128 stands for zero in the data rows.
Some points, each followed by its number:
94 151 112 127 160 96 178 156 185 71 38 88 129 154 121 198 134 125 93 96 130 22 140 119 74 176 95 50 40 163 177 138 146 130 145 80 104 111 85 40 104 227 122 187 55 116 150 201 203 77 0
64 85 139 91 117 114 218 190 177 141 177 151 197 120 129 121 122 58 91 74 144 173 75 232 99 132 43 191 105 97 179 169 73 136 139 64 175 70 121 176 100 92 84 165 49 134 184 50 243 155 1
136 168 129 66 154 112 132 118 114 125 216 72 55 135 171 52 90 74 122 114 77 136 66 118 166 114 152 158 241 56 47 135 167 96 127 198 113 200 130 195 167 104 96 70 164 86 120 43 55 117 2
137 157 137 100 129 116 59 55 120 113 173 183 101 136 151 97 169 151 117 144 91 78 87 113 86 172 180 84 121 183 79 118 196 108 134 148 130 133 137 119 86 156 124 184 135 155 160 160 10 106 3
86 131 97 141 155 114 162 186 156 134 51 97 119 156 127 192 134 143 69 95 119 58 138 84 102 180 92 44 37 138 182 161 111 95 83 102 102 128 59 25 103 244 152 143 94 155 132 197 255 120 4
155 118 92 92 120 185 186 80 154 122 140 77 153 133 155 63 120 101 69 91 121 215 91 102 151 93 120 174 89 64 75 123 157 146 100 50 140 161 174 170 197 158 111 143 108 137 189 127 179 144 5
196 68 134 240 98 69 128 108 67 168 122 123 123 111 86 212 134 160 213 140 122 163 165 98 188 139 138 135 216 73 188 142 52 157 145 159 159 102 148 108 155 91 185 46 121 86 97 133 90 121 6
178 165 100 103 116 164 67 157 69 155 162 145 87 164 133 109 162 84 165 172 156 122 155 133 71 52 220 141 106 188 28 119 176 48 117 108 61 169 74 112 137 167 141 137 237 173 99 165 77 147 7
149 173 83 132 35 190 134 100 178 96 51 100 92 113 78 113 150 160 127 143 143 179 153 99 129 118 107 174 80 193 120 62 115 157 59 23 99 113 136 175 201 159 147 143 125 177 112 111 197 152 8
218 174 172 171 161 129 82 74 143 122 89 105 66 125 146 158 157 162 149 132 54 178 171 53 208 164 120 48 201 144 126 95 161 155 107 147 82 145 172 145 134 129 185 123 164 193 97 108 77 126 9
171 68 122 212 139 68 178 106 112 163 96 114 114 116 64 195 167 171 205 170 124 134 151 96 186 98 161 162 185 75 185 175 16 157 129 178 137 106 147 91 181 102 231 26 120 106 102 116 128 135 10
83 193 222 43 219 109 7 141 152 49 233 155 86 160 255 118 104 86 27 169 117 127 43 240 79 194 93 65 173 200 79 111 188 157 118 196 138 111 94 94 26 66 60 189 195 69 66 160 60 79 11
78 124 154 62 161 96 103 122 83 118 234 167 137 101 154 86 102 115 145 143 111 125 97 220 134 130 183 164 192 109 109 137 163 117 138 201 164 88 159 134 101 74 98 122 135 87 133 120 65 142 12
120 124 61 131 92 175 207 101 167 103 42 43 93 102 94 108 112 96 137 141 161 134 115 75 179 126 87 200 118 103 95 139 96 118 97 106 139 151 129 144 194 153 124 107 108 112 140 106 176 156 13
153 178 111 134 132 136 37 46 175 101 127 186 165 140 107 91 152 154 137 141 112 16 96 144 112 152 161 47 42 231 121 53 109 135 135 120 115 74 138 135 84 170 120 174 120 197 104 199 66 130 14
215 132 150 147 143 132 153 129 191 122 175 124 147 136 194 134 99 110 25 158 117 254 115 100 129 64 99 137 116 81 142 124 120 169 143 58 98 142 131 89 164 104 151 140 84 138 187 131 168 132 15
204 96 113 104 157 115 190 107 144 103 88 39 89 190 138 145 110 76 82 131 119 255 96 76 240 99 86 123 184 18 155 148 33 252 143 98 110 174 81 178 242 135 90 41 192 67 102 100 216 121 16
162 168 81 130 81 193 127 133 181 77 67 100 131 130 63 105 150 153 117 103 160 135 148 115 115 136 93 155 106 185 102 54 133 123 58 34 128 104 153 166 142 141 122 172 121 165 122 93 186 144 17
69 77 148 122 133 53 86 151 48 155 146 163 111 97 86 178 113 182 210 163 154 47 107 196 97 149 156 126 168 98 186 185 80 110 137 255 197 106 86 141 46 43 144 50 149 83 70 158 56 122 18
151 121 148 83 145 143 134 92 29 191 140 131 142 143 202 108 62 124 60 202 94 109 126 123 154 159 218 53 156 29 144 162 85 132 190 179 138 138 109 105 135 140 136 43 116 96 89 197 107 120 19
251 123 110 194 35 156 94 72 168 154 79 115 159 127 100 118 146 149 59 160 143 172 167 92 126 75 154 130 97 135 100 114 130 153 108 47 83 119 145 84 135 151 181 136 109 151 123 165 138 134 20
155 137 122 99 97 154 119 193 92 164 87 143 172 103 142 115 113 121 98 101 143 147 205 141 72 102 207 165 99 145 143 161 199 93 145 134 126 116 139 139 123 76 204 141 174 190 126 101 154 172 21
255 200 155 170 136 101 61 88 163 95 98 129 49 146 153 159 166 178 138 140 83 144 176 43 173 175 116 62 165 207 101 93 137 151 82 155 91 138 155 91 79 114 155 160 151 227 54 88 84 132 22
88 101 97 119 161 142 176 163 155 119 77 82 133 190 125 185 137 129 107 94 117 0 131 121 95 179 92 28 44 146 165 147 127 91 153 105 105 135 60 41 98 239 104 170 76 118 106 197 226 94 23
100 120 122 142 127 124 149 99 162 184 117 155 180 111 124 100 95 127 95 123 119 82 143 117 160 144 109 101 66 119 132 99 128 189 144 94 142 108 136 130 117 153 122 146 70 169 168 164 172 124 24
69 229 123 129 170 156 116 188 170 153 162 126 140 113 159 138 151 138 102 92 143 24 160 111 39 106 106 70 79 172 92 134 255 97 114 105 130 177 152 128 38 182 149 175 108 214 126 140 176 122 25
79 108 78 117 134 149 192 65 197 104 158 123 103 130 131 50 112 130 111 104 139 99 60 86 126 149 139 145 87 87 77 94 134 128 139 99 143 174 118 184 184 161 76 121 98 132 188 121 143 138 26
97 105 87 152 40 179 131 152 179 165 58 187 189 163 84 159 133 132 148 99 125 110 162 133 71 100 111 161 54 210 148 103 70 118 96 66 153 126 108 86 158 170 173 148 111 170 140 123 156 142 27
87 124 143 107 160 98 154 76 119 93 95 32 108 94 128 120 110 187 150 76 100 115 96 136 216 255 103 100 209 113 149 172 109 193 155 214 153 124 166 220 108 99 99 92 145 108 48 66 116 113 28
20 186 185 66 212 111 86 239 147 103 169 105 162 115 125 181 115 121 136 64 119 3 153 164 54 194 110 71 139 175 152 162 215 98 161 145 147 90 137 136 0 147 105 166 120 180 113 114 132 114 29
44 113 104 74 127 154 130 155 33 156 144 81 120 112 175 112 112 106 155 119 150 64 117 155 80 124 186 87 146 56 116 178 145 76 191 203 114 160 108 120 104 155 132 100 126 123 94 144 137 146 30
255 221 112 173 132 206 105 156 134 201 57 77 145 100 160 157 127 130 83 128 119 255 238 40 169 66 89 110 133 147 86 129 203 145 120 70 63 154 164 116 158 136 191 133 139 255 64 78 196 134 31
174 165 46 136 118 184 158 100 156 133 52 88 66 136 126 101 154 122 110 133 107 57 186 69 104 192 106 77 89 210 61 114 163 98 87 57 122 166 128 153 154 228 135 213 135 214 119 111 191 105 32
234 91 127 206 75 119 173 177 58 149 57 111 44 141 62 160 151 113 168 178 179 255 219 119 170 69 158 233 191 65 176 170 85 77 137 118 165 136 187 151 213 80 198 88 182 63 98 78 126 154 33
146 157 166 158 138 158 170 101 174 125 90 79 124 114 132 120 111 161 149 113 112 124 119 82 206 189 115 76 166 99 126 132 108 195 102 138 144 109 178 139 128 147 144 98 78 160 120 118 160 120 34
197 153 94 133 106 161 158 66 143 51 38 39 0 137 128 86 151 149 150 149 147 254 105 99 214 130 74 195 133 66 108 62 92 128 97 48 107 153 131 186 255 165 44 146 200 125 143 134 199 124 35
0 56 157 168 169 83 158 188 181 184 211 196 213 64 117 167 163 89 124 55 90 124 127 210 67 72 34 207 102 163 178 131 135 154 155 137 192 25 178 108 56 40 112 156 11 103 224 102 68 111 36
120 159 166 62 148 135 87 129 93 126 169 108 123 97 209 114 43 84 97 143 80 136 129 130 151 140 174 75 170 69 72 181 134 102 143 135 119 177 131 160 139 114 97 51 136 74 109 160 72 147 37
144 128 130 151 97 136 129 162 178 157 60 170 201 117 96 149 134 132 89 111 131 109 143 128 131 119 62 102 54 172 161 65 77 92 130 81 142 85 107 103 165 190 151 169 72 118 174 156 155 123 38
149 120 133 179 172 79 96 116 185 84 160 151 114 133 153 178 134 152 121 146 105 153 102 136 119 168 15 101 148 178 202 108 104 230 101 148 127 54 162 129 116 81 105 150 114 86 137 87 139 76 39
242 127 130 163 53 147 159 90 148 140 24 99 132 147 70 119 119 162 133 147 121 213 188 66 250 163 118 157 165 75 153 114 65 200 107 86 111 108 157 142 169 89 178 84 122 151 96 104 187 127 40
Which five points above are nearest to each new point? Their numbers follow each, nearest first.
116 155 144 87 189 132 92 128 154 119 173 152 190 129 109 143 154 157 97 103 91 81 157 156 35 111 135 94 90 233 77 102 200 131 125 105 107 80 141 155 42 123 120 180 106 199 161 98 142 150 25 29 3 14 24
131 164 100 116 172 156 144 249 122 179 201 106 100 118 170 187 151 68 65 143 117 221 158 155 6 0 86 162 157 110 111 133 190 92 156 132 70 176 93 36 121 152 146 92 151 150 181 102 143 156 15 21 7 30 25
167 109 150 138 83 135 136 188 109 149 98 124 139 148 165 150 110 125 94 150 133 221 153 119 127 109 98 147 145 38 129 127 83 104 119 121 143 94 113 109 184 82 166 76 172 98 127 97 127 108 15 40 33 21 6
141 126 118 115 134 109 151 155 165 136 131 134 190 120 172 186 90 121 69 148 110 169 101 144 137 106 89 119 116 75 150 145 125 154 132 106 113 137 91 52 116 113 135 99 125 66 159 135 163 107 15 24 38 39 34
77 135 139 119 162 102 114 114 169 87 186 121 127 100 128 128 129 159 158 121 123 96 93 162 102 189 34 104 130 187 168 153 171 159 95 185 137 63 154 181 56 37 64 190 97 141 118 104 101 138 39 12 29 28 3
96 107 151 122 143 89 106 183 90 150 189 174 117 96 170 140 157 115 166 126 116 105 113 144 96 137 165 142 154 147 162 155 123 73 145 180 173 167 137 55 98 148 151 107 149 90 164 138 16 122 12 3 30 18 37
136 116 112 175 146 125 124 188 73 103 167 89 29 106 103 143 162 107 168 149 164 163 159 122 101 54 99 214 148 176 113 160 162 65 161 147 123 154 185 137 140 107 159 114 183 55 127 99 93 134 33 7 21 12 13
228 124 131 131 134 121 196 115 171 98 93 44 102 165 167 141 99 82 99 137 112 238 94 79 242 142 97 132 190 1 153 177 77 190 140 96 92 143 111 110 188 147 87 33 158 62 122 121 200 139 16 40 15 13 34
182 148 99 164 56 193 133 120 144 100 60 117 133 147 71 97 143 164 154 85 170 139 142 104 160 144 79 141 74 173 111 103 121 109 87 63 136 90 176 157 194 151 129 174 124 156 124 104 170 136 17 8 13 38 27
55 71 128 102 108 51 126 160 63 140 209 191 116 69 104 99 94 58 198 153 169 148 87 218 111 54 204 234 163 77 95 150 90 95 139 221 174 160 107 177 168 66 136 53 136 0 142 140 0 133 12 18 2 37 30
150 166 126 137 58 169 140 108 188 78 32 103 112 129 71 139 149 138 148 40 153 126 123 132 141 139 66 134 119 152 120 71 135 153 81 71 132 98 124 139 169 139 117 182 137 162 134 99 180 134 17 8 13 38 27
134 140 165 139 116 111 134 123 138 138 79 68 131 124 95 124 114 139 164 110 106 140 131 60 225 162 104 115 146 86 163 129 135 158 114 121 153 115 165 185 146 102 132 122 99 144 94 60 162 125 34 40 28 13 24
161 173 149 72 141 166 102 141 111 188 128 168 180 139 129 135 138 112 78 161 113 153 156 133 81 112 158 136 126 98 114 128 149 119 123 118 113 116 119 123 122 92 165 136 146 159 130 138 108 141 21 24 20 37 15
92 163 97 106 70 152 107 112 82 68 75 124 72 144 130 107 83 135 193 121 169 125 107 135 122 142 179 149 157 121 103 121 135 123 110 202 113 180 76 100 159 155 66 99 198 52 92 189 90 159 30 37 13 7 12
48 107 161 116 131 110 130 84 150 94 111 159 210 134 145 113 86 122 128 82 116 139 61 130 201 201 99 54 88 98 143 134 61 165 132 128 120 133 121 118 125 148 92 126 109 112 151 131 135 139 24 34 26 38 39
69 89 174 164 137 106 117 101 167 97 170 189 139 121 111 138 135 163 142 134 111 102 62 182 148 156 67 89 148 152 178 92 110 161 121 122 133 121 116 142 110 76 80 145 135 83 145 116 131 100 39 24 12 34 38
160 145 162 120 120 108 94 90 81 132 97 112 148 106 121 110 119 171 112 133 110 77 171 96 179 190 178 116 160 152 126 139 135 177 124 147 159 111 164 162 96 97 130 171 141 151 76 84 118 113 34 28 9 24 22
180 153 111 153 115 186 153 118 117 37 64 14 9 153 104 113 159 134 123 128 169 255 121 88 198 99 69 167 151 88 116 94 106 129 89 67 96 155 115 148 255 163 77 128 148 95 92 142 209 134 35 13 8 16 5
121 126 210 113 115 116 106 137 87 156 131 179 182 157 165 103 110 124 92 184 110 134 143 139 161 167 173 86 122 116 151 167 87 137 149 151 139 89 104 103 96 97 146 119 127 102 91 171 133 106 19 24 37 12 34
160 152 143 133 109 138 135 118 162 173 125 129 157 140 131 93 154 116 111 106 130 138 200 88 123 117 94 153 99 139 112 122 129 134 123 82 108 129 163 131 138 118 146 130 118 229 113 107 158 129 24 17 20 21 34
162 124 124 122 144 116 144 109 131 191 112 106 176 114 142 131 114 139 82 114 123 165 172 109 115 99 130 113 106 106 110 106 149 121 138 64 118 125 172 148 110 124 175 126 101 183 175 117 177 126 24 15 21 20 5
156 174 188 93 141 126 44 102 150 137 162 216 244 157 156 99 119 134 75 167 101 96 123 187 107 149 152 63 81 177 137 108 107 128 124 124 125 35 105 114 62 104 121 170 99 158 94 150 75 109 14 3 24 38 12
151 130 121 80 115 117 122 124 78 171 120 174 213 142 130 112 143 120 103 181 134 152 127 128 128 127 177 117 90 131 116 147 99 142 138 106 105 98 121 111 138 103 146 87 99 153 153 189 151 140 24 21 20 19 38
107 93 138 131 102 97 122 130 173 81 118 165 160 136 102 151 118 129 146 101 110 106 105 198 184 161 89 116 120 184 170 120 79 168 92 133 149 76 78 117 130 107 123 126 119 56 150 143 122 112 39 38 24 34 27
97 128 138 80 119 130 212 80 214 125 95 67 162 138 134 146 68 111 77 90 122 128 87 65 172 146 123 61 133 54 133 177 129 209 135 105 136 125 120 119 154 142 104 106 82 150 149 112 199 146 34 24 26 5 13
